In the data rows, the value 128 means zero.
Here is a table of points, one per row:
[167 171 114 127 172 113 103 122 172  80  83 166 158 162 162  91  86 101
 121 105  89  92 134 146 152 165 107 136 160  94  87  96 145 165 120 102
 157 167 177 152 127  87  86 131 107 117 171 136 175  84 143 171 175 154
 144  90  93 151 108  88  94 129 105  87]
[ 88 164 154 146 165 111 135 103 166 116 127 162 163 163  90 146 126 111
 157 146 129 138 150 158 163  88 102 159 166 138 119 120 161 166 149 152
 160 166 171  92 155 127 128  96 120 147 164 102 169 119 157 168 172 157
  96 136 129 155 140 108 145 147 136 138]
[137 110  98 145 119 144 149 158 104 150 137 130 100 113 156 102 143 154
 100 109 138 105 124 105 100 146 158  98 101 127 144 137 104 110 110  99
 117 103 107 154 104 154 127 158 125 119 121 150 102 159 114 101 105 125
 158 118 118 139 130 155 103 130 136 111]
[104 127 109 160  96 150 148 129 106 159 162 147  92 102  91 137 157 151
  93 129 144 160 158 148  96  92 129  92 133 147 163 165  90  98 159 111
 147 132 100  94 108 127 166 107 167 127 125 126 110 107 108  96 112 106
 105 152 170 161 157 148 132 124 144 157]
[142 109 107 134 106 153 143 155 103 126 124 113 100  99 153 124 114 147
 102 111 144 138 126 125 103 152 151 101 124 114 136 145  97 104 132 112
 118 117 110 156 103 151 134 155 151 106 105 156 110 156 104 105 117 101
 158 121 143 125 135 139 118 101 106 130]
[107 111 138 154 108 126 158 121  97 155 158 114  98  95  95 165 141 144
 134 142 144 156 150 150 102  95 139 114 152 143 159 148 109  99 156 156
 133 132 112  99 118 146 161 117 130 121  98 105 112 127 104  99 134  96
 101 159 152 135 155 154 158 101 121 163]
[111  84 167 115  90 103 142  99  95 162 168  84 121 115  88 162 166 123
 164 169 160 140 108 109 125  91 118 148 108 169 150 130 143 106 132 172
  90  90  91  85 153 163 156  95 109 155  93  88  89 171 131 102  93 106
  86 170 135  93 136 143 173 131 154 159]
[158 149 102 161 112 118 155 132 138 101  97 158 123 137 151  99  92 119
 111  95 151  99 159 155 112 157 131 112 149  92 106 107 124 114 157 103
 157 150 128 153 102 146  99 142 108  94 150 129 139 137 102 126 140 100
 142  95 101 162 157 115  97  91  89  97]
[152 101 156 121 117 103 142 104 114 123 133  99 135 125 136 137 142 102
 156 155 148 119 112 109 143 143  99 150 109 151 114 106 145 132 126 151
 100 101 114 123 155 154 122 107 104 157 108 112 106 155 149 123 104 135
 118 143 113 103 132 106 148 150 152 131]
[135  99 117 111 111 157 118 160 100 145 141 101 103  98 151 131 136 157
 110 126 116 142 102 101 111 146 157 108 103 132 150 154 102 114 103 119
 101 100 109 153 117 128 146 157 155 124  99 158 104 138 118 106 105 116
 156 136 149 104 106 152 128 122 128 140]
[131 159  97 155  89 133 140 167 145 152 118 172 128 161 170 104 137 153
 132  84 157  97 168 153  95 149 172 111 119 102 137 117 148  89 160 118
 167 140  97 163  86 125 101 172 100  91 171 148 126 110  86 110 106  96
 173  90  92 166 164 165  90 106 119  88]
[124  99 152 127 104 111 144 107 104 147 152 101 119 112 106 154 151 123
 147 154 150 141 122 119 125 109 117 136 120 154 139 129 131 115 135 157
 107 107 107 101 142 153 147 103 118 146 100 102 104 152 131 110 107 115
 100 157 135 111 138 132 157 131 145 150]
[154 117 144 112 105 127 118 104 125 128  98 102 131  95 108 110 119 101
  98 148  93 117 102 153 158 155 142 137 137  99  99 135  95 118 146 102
 109 159 128 154 153 124 139 150 165 103  99 118 161 135 111 162 133 106
 106 144 164 108  96 136 152 109 113 159]
[144 105 146 104 106 111 124 104 126 148 143 113 146 151 137 105 149 106
 136 153 147 111 109 121 140 126 110 154 136 154 123 104 151 112 140 117
  99 106 106 109 154 146 116 101 119 149 134 127 105 157 130 118 117 103
 118 136 107 100 129 130 127 116 138 110]
[ 95 118 153  99 142 137  99 128 128 145 151 113 138 131 105 159 149 139
 149 155  96 158 100 106 148 101 129 147 115 155 147 147 141 146  97 156
 108 116 137 109 153 102 153 120 145 154 121 124 128 112 152 139 127 148
 117 156 153 105  95 138 158 152 153 157]
[113 168 136 136 163  86 112  83 174 121 121 170 169 166  99  96 142  90
 130 140  87  89 129 127 173  95  89 154 128 142 104  90 150 178 102 111
 152 150 170  86 159  94 101  83  88 161 174  90 169  85 175 177 152 173
  88 119  89 155 105 102 115 172 161 100]
[165 137 102 169 106 105 167 139 128 143 108 165 118 152 151 125 133 130
 138  86 160 118 150 115  92 168 161 109  93 101 119  98 145  91 122 130
 144 110  91 169  87 166  92 168  92  94 161 109 104 163  92  98  91 112
 146  87  94 170 155 153  98 119 125  93]
[ 84  90 151  99 158 147 113 122 102 141 164  86 117  95  90 162 155 139
 126 166 103 174  84  86 143  83 112 134 104 168 153 161 110 153  81 145
  85  97 139  89 157 131 170  99 168 168  88 129 113 149 163 129 121 166
 103 171 175  90  90 126 165 169 164 175]
[120 166 137 146 159  93 134  93 164  93 103 165 157 162 101 123 102  92
 144 127 128 113 153 160 152 108  90 148 170 115  95  98 155 157 150 134
 163 168 168 101 141 121 104  93  98 128 166  93 170 110 144 164 173 146
  95 115 105 158 140  90 125 130 114 115]
[ 97 128 111 157 114 160 153 156 110 139 137 133  97  99 117 144 120 161
 105 115 142 161 152 152 100 112 158  98 153 119 154 163  95 106 154 122
 144 142 123 132 101 142 153 151 163 103 113 145 125 125  99 109 140 101
 139 134 162 148 152 155 128  95 103 150]
[132 142  86 138 167 171 117 117 123 109 165 167 103 158  86  95 128 137
 123 127 154  92 165 119  95 111  88  89  90 168 153 173 141 134 137 105
 157 104 115  99 109  99 166  90 151 162 168 156  94  91 151  89  99 170
  99 148 132 156 163  95  94 164 147 110]
[137 158 157 119 122 120 116 103 157 126  98 125 157 129 100 142 123 102
 133 125 148 146 153 136 131 139 133 157 104  97 100 123 130 102 137 136
 155 138 105 139 128 115 124 137 160  98 127 116 137 116 100 134 106 120
 103 124 162 122 151 129 159 121 120 160]
[108 114 142 105 148 141 110 115 120 107 134 103 127 105 104 136 112 122
 116 154  97 145 101 123 151 105 103 134 149 139 127 149 108 158 112 126
 106 132 159 104 154 118 152 104 158 146 103 132 141 126 153 147 156 141
 109 153 159 103  97 104 150 130 120 156]
[101 107 126 101 159 160 102 147 112 134 155  99 114  98 134 118 138 152
 103 150  93 125  97 118 143 109 128 121 148 156 154 162  99 160 109 110
 102 125 158 117 146 107 159 121 153 157  98 158 135 114 157 139 154 155
 142 155 149 100  94 130 134 149 144 141]
[128 138 152 102 108 107 105 137 146 140 108 105 152 118 147 155 131 127
 136 120 101 159 117 148 140 141 153 152 141 103 118 107 127 115 142 147
 128 155 123 149 129 113 109 154 125 102 110 111 153 125 107 148 132 110
 144 112 135 103 106 148 148 115 123 143]
[137 157 110 149 159 113 137 108 151 108 106 155 138 132 129 103 119 103
 106 116 116 111 145 144 145 125  99 124 144 118 100 105 118 159 127 101
 154 156 162 114 130 124 101 105 118 134 147 122 161 113 148 156 157 157
 118 105 107 157 130 100 104 148 135 102]
[ 97 129 101 147 156 153 140 147 122 115 156 157 112 154 128 137 122 154
 145 118 148 130 141 100 107  98 107 107 124 156 156 146 150 148 101 140
 135 100 143  99 112 134 137 103 110 155 157 155 103 128 153 105 135 150
 139 128 106 153 145 111 101 141 131 104]
[147 162 133 130 111 103 117 143 158 150 111 149 151 159 154 159 140 133
 162  96 148 156 159 145 110 156 163 141 106 102 121  99 162  96 149 161
 162 139  99 162 101 110  94 165 103  96 155 108 130 105  95 120 103 118
 151  93 111 140 155 157 126 124 133 119]
[141 103 157 102 157 116 134 132 135  82  94  89 164 148 170 113 101 101
 165 141 145  93  88  84 172 167 114 171  88 122  86  92 168 169  97 144
  84  94 142 169 166 161  89 148 103 153 116 147 123 172 173 154 110 172
 161 108  89  84 112  88 127 163 134  98]
[143 151 139  98 127 111  92 136 159 107  95 128 160 154 157 137  96 119
 156 112  92 124 118 146 146 156 144 152 164  94 103 103 159 138 127 149
 138 160 155 160 129  96  97 156 101 103 141 125 164 110 119 160 165 108
 148 101 103 111 101 126 124  96  91 111]
[147 127 104 148 107 128 150 138 120 123 114 138 113 122 146 108 115 131
 111 104 145 110 136 128 108 150 141 108 120 108 123 120 115 109 131 108
 133 123 113 150 104 151 113 147 117 104 131 132 117 152 105 112 116 107
 143 107 112 144 142 133 105 105 108 108]
[124 113 126  97 159 159  96 157 116 145 156 100 118 100 150 117 147 159
 104 147  97 121 104 125 144 131 143 122 152 155 159 157 102 159 119 109
 109 132 158 136 145  98 155 141 147 155 101 158 138 100 156 141 154 157
 155 151 143  99  99 144 131 153 149 137]
[103 150 152 119 163 106 107 101 158 119 129 145 160 158  94 141 129 109
 154 148 100 133 123 133 163  97 102 158 144 139 119 115 159 166 117 151
 138 147 164  96 157  98 127  97 114 152 152 100 158  97 159 163 156 161
  97 137 124 133 110 110 144 153 141 135]
[165  85 108  94  91 160 105 157  86 107 113  85  88  90 167 141  96 143
 110 105 117 157  95 100  90 165 136  96 106 100 129 149  96  90 108 125
  88  94  93 160  95 117 134 150 163  93  84 165  91 133  89  89 100  87
 164 119 152  88 105 122 122  84  86 138]
[140 128  98 154 103 142 154 153 117 133 120 143 108 120 156 103 123 145
 103 103 152 110 145 132 102 150 153 101 121 110 134 132 109 104 139 101
 137 125 108 156 100 153 121 158 128 104 132 149 116 149 103 108 114 104
 156 109 118 149 148 145 102 106 112 109]
Along one direction, these points spread out more than along any other. Take the direction at right angles to it along which they spread out most. Then take the direction at right angles to both along which they spread out most. Go by this last direction. Where along it does each point below lie, from 0 to 99? 50 is the average, and the first point above lies past it. One standard deviation of the points above along it is 16.
[113 168 136 136 163  86 112  83 174 121 121 170 169 166  99  96 142  90
 130 140  87  89 129 127 173  95  89 154 128 142 104  90 150 178 102 111
 152 150 170  86 159  94 101  83  88 161 174  90 169  85 175 177 152 173
  88 119  89 155 105 102 115 172 161 100] 40
[144 105 146 104 106 111 124 104 126 148 143 113 146 151 137 105 149 106
 136 153 147 111 109 121 140 126 110 154 136 154 123 104 151 112 140 117
  99 106 106 109 154 146 116 101 119 149 134 127 105 157 130 118 117 103
 118 136 107 100 129 130 127 116 138 110] 54
[143 151 139  98 127 111  92 136 159 107  95 128 160 154 157 137  96 119
 156 112  92 124 118 146 146 156 144 152 164  94 103 103 159 138 127 149
 138 160 155 160 129  96  97 156 101 103 141 125 164 110 119 160 165 108
 148 101 103 111 101 126 124  96  91 111] 74
[103 150 152 119 163 106 107 101 158 119 129 145 160 158  94 141 129 109
 154 148 100 133 123 133 163  97 102 158 144 139 119 115 159 166 117 151
 138 147 164  96 157  98 127  97 114 152 152 100 158  97 159 163 156 161
  97 137 124 133 110 110 144 153 141 135] 45
[107 111 138 154 108 126 158 121  97 155 158 114  98  95  95 165 141 144
 134 142 144 156 150 150 102  95 139 114 152 143 159 148 109  99 156 156
 133 132 112  99 118 146 161 117 130 121  98 105 112 127 104  99 134  96
 101 159 152 135 155 154 158 101 121 163] 28
[154 117 144 112 105 127 118 104 125 128  98 102 131  95 108 110 119 101
  98 148  93 117 102 153 158 155 142 137 137  99  99 135  95 118 146 102
 109 159 128 154 153 124 139 150 165 103  99 118 161 135 111 162 133 106
 106 144 164 108  96 136 152 109 113 159] 71
[165  85 108  94  91 160 105 157  86 107 113  85  88  90 167 141  96 143
 110 105 117 157  95 100  90 165 136  96 106 100 129 149  96  90 108 125
  88  94  93 160  95 117 134 150 163  93  84 165  91 133  89  89 100  87
 164 119 152  88 105 122 122  84  86 138] 77
[ 95 118 153  99 142 137  99 128 128 145 151 113 138 131 105 159 149 139
 149 155  96 158 100 106 148 101 129 147 115 155 147 147 141 146  97 156
 108 116 137 109 153 102 153 120 145 154 121 124 128 112 152 139 127 148
 117 156 153 105  95 138 158 152 153 157] 54
[140 128  98 154 103 142 154 153 117 133 120 143 108 120 156 103 123 145
 103 103 152 110 145 132 102 150 153 101 121 110 134 132 109 104 139 101
 137 125 108 156 100 153 121 158 128 104 132 149 116 149 103 108 114 104
 156 109 118 149 148 145 102 106 112 109] 47
[135  99 117 111 111 157 118 160 100 145 141 101 103  98 151 131 136 157
 110 126 116 142 102 101 111 146 157 108 103 132 150 154 102 114 103 119
 101 100 109 153 117 128 146 157 155 124  99 158 104 138 118 106 105 116
 156 136 149 104 106 152 128 122 128 140] 65
[104 127 109 160  96 150 148 129 106 159 162 147  92 102  91 137 157 151
  93 129 144 160 158 148  96  92 129  92 133 147 163 165  90  98 159 111
 147 132 100  94 108 127 166 107 167 127 125 126 110 107 108  96 112 106
 105 152 170 161 157 148 132 124 144 157] 16
[ 88 164 154 146 165 111 135 103 166 116 127 162 163 163  90 146 126 111
 157 146 129 138 150 158 163  88 102 159 166 138 119 120 161 166 149 152
 160 166 171  92 155 127 128  96 120 147 164 102 169 119 157 168 172 157
  96 136 129 155 140 108 145 147 136 138] 31
[108 114 142 105 148 141 110 115 120 107 134 103 127 105 104 136 112 122
 116 154  97 145 101 123 151 105 103 134 149 139 127 149 108 158 112 126
 106 132 159 104 154 118 152 104 158 146 103 132 141 126 153 147 156 141
 109 153 159 103  97 104 150 130 120 156] 58
